In the rows, zero is written as 128.
Named moves (each a turn or a mirror), then the moves between two rows, first move first; the first pair answered
move fimid:
[109 128 147 114 112  99 101 150 121] => [116 110 142  94 133 109 114 144 147]
[153 138 179 119 141 115 142 138 100] => [151 123 171 103 140 117 149 130 109]
[ 75 175 100 148 114 127  53 156 123] => [ 95 122  69  87 166 137 108 141 196]
[123 146 116 127 156 152 105 151 113] => [131 141 112 120 169 153 108 146 128]
move fone:
[111 142 138 127 135 105 106 167 125] => [116 147 105 153 114 135 106 136 127]
[125 112 135 121 139 115 141 144 137] => [127 120 106 135 120 135 130 120 132]
[113 181 117 103  98 117 107 160 134] => [116 185 117 100  90 124 103 150 131]
move dak:
[ 94 162 114 165 113 130  87 147 102] => [152 180 124 117 119 162 106  86 126]
[115 156 132 114  99 122 109 125 130] => [151 135 130 100 147 138 132 107 144]
[118 113 129 140 143 131 134 140 122] => [110 136 132 132 118 129 126 137 113]
[ 94 122 115  90 101 116 142 146 151] => [109 121 122  78 116 117 154 126 155]
Pairs:
(2 to 4 moves a pair)
[160 139 131 137 177 178 120  97 147] => [113 145 169 157 167 116  95 170 119] -> fimid, fone, fimid, dak
[ 84 151 139 107 147  92 119 152 158] => [146 149 121 119 167 150 127  88 162] -> dak, fimid, fone, dak
[109  93 103 123 100 133 177 119 154] => [131 143 184 115  90 110 142 126 102] -> fimid, dak, fone, fimid
[ 84 125  86 132 170 125  91 167 161] => [ 91 185 110 137 117 128  73 139 129] -> dak, fimid, dak, fimid
[ 65 165 178 122  92  98 124 152 122] => [144 140 185  81 150 147 155  88 162] -> fone, dak, fone
[148 117 125  89 121 141 157 100 157] => [113 146 139 161  85 121 112 134  99] -> fimid, dak, dak, dak
[133 127  83 116 104 149 146  80 141] => [138 107  99  93 135 136 157  99 152] -> fone, fimid, fone, fimid
[107 104 151 166 139 102 105 147 125] => [ 93 139 130 149  84 111 101 120 136] -> fimid, dak, fone
[137  68 131 121 178 106 162 154 145] => [101  89  64 152 109 143 156 125 144] -> fone, dak, fimid
[189  91 136 158 110 143 167  80 135] => [146 119 193 171  87  89 139 141 100] -> fimid, dak, fone, dak
[113 171 101  61 106 135 120  91 178] => [103 170 145  44 118 100 118 126 163] -> fimid, fone, fimid
[157  92 143  76 178 136 148 129 172] => [146 161 202  94 139 116 116 150 113] -> fone, fimid, fone, dak
